Each named turn below is shown by a few rows before and after it. Which turns, in which order, take the first row of each later pair to the second? The first pair is answered.
Q_797 (before |-> after):
[-2.93  0.45 -2.07  3.79  1.05 -3.70 -3.06 -1.30 -0.16 -0.48  3.12 -1.32
 -0.33  0.15 -0.01  1.36 -1.47 -0.88 -0.19  0.83 -2.96 -0.58 -0.27  0.13] |-> [-3.76  0.85 -2.86  1.02 -0.94  1.20 -1.10  0.59 -3.19  2.68  1.95  0.37
 -2.57 -0.44 -0.81  0.06  0.44  1.60  0.12 -1.17 -1.08 -3.91  2.07 -1.92]
[ 1.53 -1.17 -0.17  0.90  0.76 -2.51  1.76  0.53  3.09  0.28 -1.77 -0.86
  1.71  1.11  0.43  2.79  2.45 -1.01  0.94 -0.23  0.07  2.13  0.22  2.49] |-> [ 0.45  0.09 -1.90  1.50  1.51 -3.36 -1.13  0.63  0.80  1.59 -0.78 -0.30
  0.16  0.83 -0.56  2.68  2.08 -0.53  0.25 -3.18 -2.36  1.36 -0.24  1.11]
[-0.82 -0.81  0.07 -0.01 -0.54  0.35  2.58  0.18  2.17  0.18 -1.21 -0.50
  0.67 -0.19  1.63  2.08  0.77 -0.81  0.07  1.78  1.14 -0.27  0.61  0.99] |-> [-1.30 -0.39 -0.88  1.34  0.69 -2.25 -0.49 -0.66  2.03 -0.16 -0.04 -0.90
  0.65  0.06  0.89  2.38 -0.08 -1.27 -0.41  0.48 -1.23  0.32 -0.45  1.41]
[ 1.43 -1.39  0.04 -0.49  1.33 -0.49 -3.74 -0.41 -2.93  2.93  1.09  0.32
  1.59 -0.80 -0.32  2.01 -2.36 -1.08  0.76 -1.29  0.36 -0.21 -1.89  1.40] |-> [ 1.07 -1.36  0.08 -1.69  0.13  1.35 -2.03  0.15 -3.88  3.69  0.24  0.80
  1.08 -0.94 -0.32  1.71 -1.40 -0.41  1.51 -1.82  1.52 -1.48 -1.10  0.42]
Q_35 (before |-> after):
[-1.57 -0.69  0.11  2.56  1.26 -1.48 -0.52  0.25  0.82 -1.31  0.63 -1.26
  0.57 -0.04  1.58 -0.66 -0.81 -1.29  0.04  3.21 -0.79  0.78  0.37  1.40] |-> [ 0.55 -0.55  1.49 -1.31 -1.55  2.07  2.44  1.55  1.13  0.07 -1.52  0.96
  0.29  0.36  0.19 -1.64  0.43  0.42  0.22  1.22  2.32 -0.65  0.48  0.29]
[-3.98 -0.47 -2.56  1.94  1.98  0.22  1.37 -0.48 -0.20  3.19 -1.80 -0.44
 -1.11  0.11  2.79  3.42  0.99 -2.58  0.35  2.73 -1.16 -1.44  1.49  1.82] |-> [ 0.72  0.87 -0.76 -4.12 -1.47  2.38  1.37 -0.77 -0.33  3.36 -3.75  3.04
 -1.61  0.71 -1.59  2.09  2.25  0.67  0.38 -3.17  0.78 -1.59 -0.48  0.25]
[ 0.06 -0.85  0.60  2.88  1.97 -4.33  0.33 -1.01  2.55 -1.20 -0.37 -0.96
  2.21  1.28  0.90  3.38 -1.72 -2.84 -0.55  3.36 -2.03 -0.10 -1.99  1.43] |-> [ 1.84 -1.36  1.98 -1.30 -1.02  0.28  5.22  0.53  2.95  0.58 -3.75  0.87
  1.32  1.65  0.07  2.82  0.15 -0.61  0.06  2.87  2.17 -1.98 -1.09  0.06]
[ 0.03  0.10  3.59 -3.97  0.23  0.76  1.75  0.55 -0.55 -6.41 -0.63  2.68
  0.71 -0.56 -2.27 -2.24 -2.53  1.94 -1.70 -0.59  1.64  0.32 -2.23 -0.71] |-> [-2.71 -0.45  2.89 -0.01  2.79 -2.09 -0.48  0.00 -0.46 -7.31  1.48  0.40
  1.00 -1.08  0.16 -1.57 -3.60 -0.08 -2.05  2.09 -0.32  0.96 -1.72  0.64]
Q_655 (before |-> after):
[-0.15 -0.92 -0.56 -1.79 -0.66 -0.65 -4.12  1.86 -0.75 -1.97  0.97  0.16
 -0.63  2.06 -1.89  1.20  1.29  2.01 -2.99 -2.55 -2.15 -1.33 -0.84  0.32] |-> [-0.33 -1.05 -0.55 -2.12 -1.24 -0.08 -3.89  2.63 -1.02 -1.91  0.83  0.11
 -0.68  1.98 -1.92  0.70  1.82  2.01 -2.70 -2.68 -1.43 -1.51 -0.61  0.08]
[ 0.49  2.41  1.35 -0.47  1.35  0.20 -1.81  0.02 -0.26 -0.55 -0.98 -2.36
 -0.69  1.42 -1.33  2.91 -2.30 -0.06 -0.71  0.03 -0.99  1.52  1.33 -1.61] |-> [ 0.37  2.45  1.89 -1.66  0.47  1.73 -1.21  0.69 -0.69 -1.16 -1.19 -1.68
 -1.03  0.86 -1.65  1.76 -2.07  0.49 -0.46  0.56 -0.03  1.11  1.76 -2.31]
[ 1.75 -0.96  0.16 -1.09  0.56 -1.91 -0.91  0.41  0.29  0.67 -1.28  0.78
 -1.39 -0.06 -2.52  1.00 -1.50  0.53 -0.54  0.16 -2.23  0.00 -0.22 -0.43] |-> [ 2.39 -1.17  0.84 -1.12 -0.06 -1.25 -1.01  0.78 -0.44 -0.22 -1.19  0.41
 -1.42 -0.43 -2.30 -0.11 -1.65  0.79 -0.27  0.47 -1.57  0.31 -0.07 -0.87]
Q_597 (before |-> after):
[ 0.62 -0.69  1.19 -0.70  0.64 -0.80 -0.78 -0.94 -0.41 -0.96 -0.64  2.50
 -0.83 -2.51  0.13  0.04  0.33 -1.92 -1.57  0.44 -0.65  2.08 -2.35 -1.78] |-> [ 1.01 -0.24  1.68 -1.09 -0.10 -0.60 -0.31 -1.27 -0.03 -0.48 -1.20  2.86
 -0.73 -2.01  0.10  0.43  0.57 -1.78 -1.19  0.33 -0.46  2.18 -1.97 -1.45]
[-1.88 -0.50  1.08 -1.61 -2.19  4.67  1.08  2.54 -1.25  0.05 -0.03 -0.52
 -2.29 -1.43 -0.27 -3.48  1.01  2.87  0.73  0.28  1.41 -1.47  1.06 -2.16] |-> [-3.13 -0.12  0.60  0.49 -0.78  3.19 -1.65  2.46 -2.05 -0.95  2.06 -1.42
 -1.96 -2.04  0.06 -4.33  0.12  2.35  0.77  0.73 -0.01 -0.95  0.87 -1.85]
[ 5.04  0.14  1.46 -1.20 -0.69 -0.01 -0.31 -1.67 -1.93 -1.88 -1.06 -0.94
  1.00 -1.10 -3.56 -1.59 -1.62  0.34  0.49 -1.13 -0.52  1.35 -0.86  0.00] |-> [ 4.67  0.07  1.49 -1.63 -0.57  0.49 -0.07 -1.76 -1.66 -1.22 -1.05 -0.78
  1.07 -0.70 -3.51 -1.88 -1.63  0.43  0.35 -1.23  0.14  1.09 -1.09 -0.14]
Now pairs of rows:
Between the rows of a pair lie 2 to 3 turns.
[-0.04  0.02  0.41  1.56  0.85 -3.48  0.68 -1.69  0.61  1.87  2.39 -2.03
  1.97  3.18  1.21  2.12 -0.29 -1.62 -0.70  2.00  0.06 -1.26 -0.40  1.72] |-> [ 2.78  1.12  1.32 -1.15 -0.48 -3.24 -0.90 -2.31  0.65  1.79  1.58 -0.34
  1.92  3.71 -1.31  1.22 -0.02 -0.17 -0.69 -1.37  0.24 -0.71 -2.12  1.07]
Q_35, Q_35
[ 1.74 -1.36 -0.60 -3.33  1.34 -4.47  2.26 -0.99  3.25 -0.35  1.03 -0.59
  4.84  2.43  0.09  3.80 -3.19  0.06 -0.21 -2.12  0.77  4.20 -5.30  3.30] |-> [-6.06 -0.64 -5.54  0.51  2.74 -1.28  2.94  1.57 -2.09  5.18  2.12 -1.06
  0.94  1.00  3.56  4.45 -1.59  0.18 -0.15 -0.99 -1.31 -1.62  0.50  1.34]
Q_797, Q_35, Q_797
[ 1.55 -1.45  0.81 -0.10 -1.96  2.63  4.96  0.91  0.42  1.26 -4.84  2.36
  1.62  0.75  1.16 -0.69  0.34  0.33  1.55  3.48  2.95 -1.07  1.81 -1.35] |-> [-1.02 -1.70 -0.65  5.39  2.32 -3.09 -0.39 -0.91  0.14 -1.05 -0.88 -0.42
  2.14 -0.24  2.84 -0.02 -2.58 -2.29  1.02  5.28 -2.38  1.25  1.03  0.21]
Q_35, Q_35
[ 1.99  2.29  1.49  2.73 -0.35 -3.68 -2.88 -1.53  3.91 -1.11 -2.07 -0.80
  0.61 -0.11  0.61  0.95 -2.19 -2.33  1.20  0.40 -1.47  3.35 -1.21  1.08] |-> [ 0.66  4.22 -0.06  1.15 -1.30 -0.38 -5.53 -0.07 -1.11 -0.02 -0.68  0.90
 -2.39 -1.81 -1.47 -2.09 -1.34  0.41  1.31 -3.36 -1.77  0.59  0.45 -2.16]
Q_797, Q_655
[ 2.99 -1.50  2.32 -1.78 -2.94  3.31  3.11  3.28  1.36 -0.97  0.57 -0.20
  0.27  2.54 -1.51 -3.19  0.89  0.76  3.65  2.02  3.03 -1.38  1.48  0.25] |-> [ 5.67 -1.24  3.49 -1.43 -1.98 -0.64  0.56  0.76  3.38 -3.24  0.98 -0.68
  2.16  3.31 -2.65 -2.73 -0.36 -0.31  2.43  1.49  1.10  1.86 -1.04  1.46]
Q_797, Q_35, Q_35
[-0.31  0.21 -2.68  0.15  2.07 -1.42 -1.76 -3.37 -3.44 -0.68  0.92  0.06
 -1.15 -2.08 -1.20  0.39  1.17  1.42 -0.92 -1.90 -4.50  1.44 -1.20 -0.61] |-> [-0.65  0.17 -2.49  0.06  1.46 -0.56 -1.77 -3.00 -4.29 -1.12  1.03  0.23
 -1.74 -2.41 -1.15 -0.47  1.13  2.21 -0.59 -1.32 -4.04  0.59 -0.64 -0.94]
Q_797, Q_35
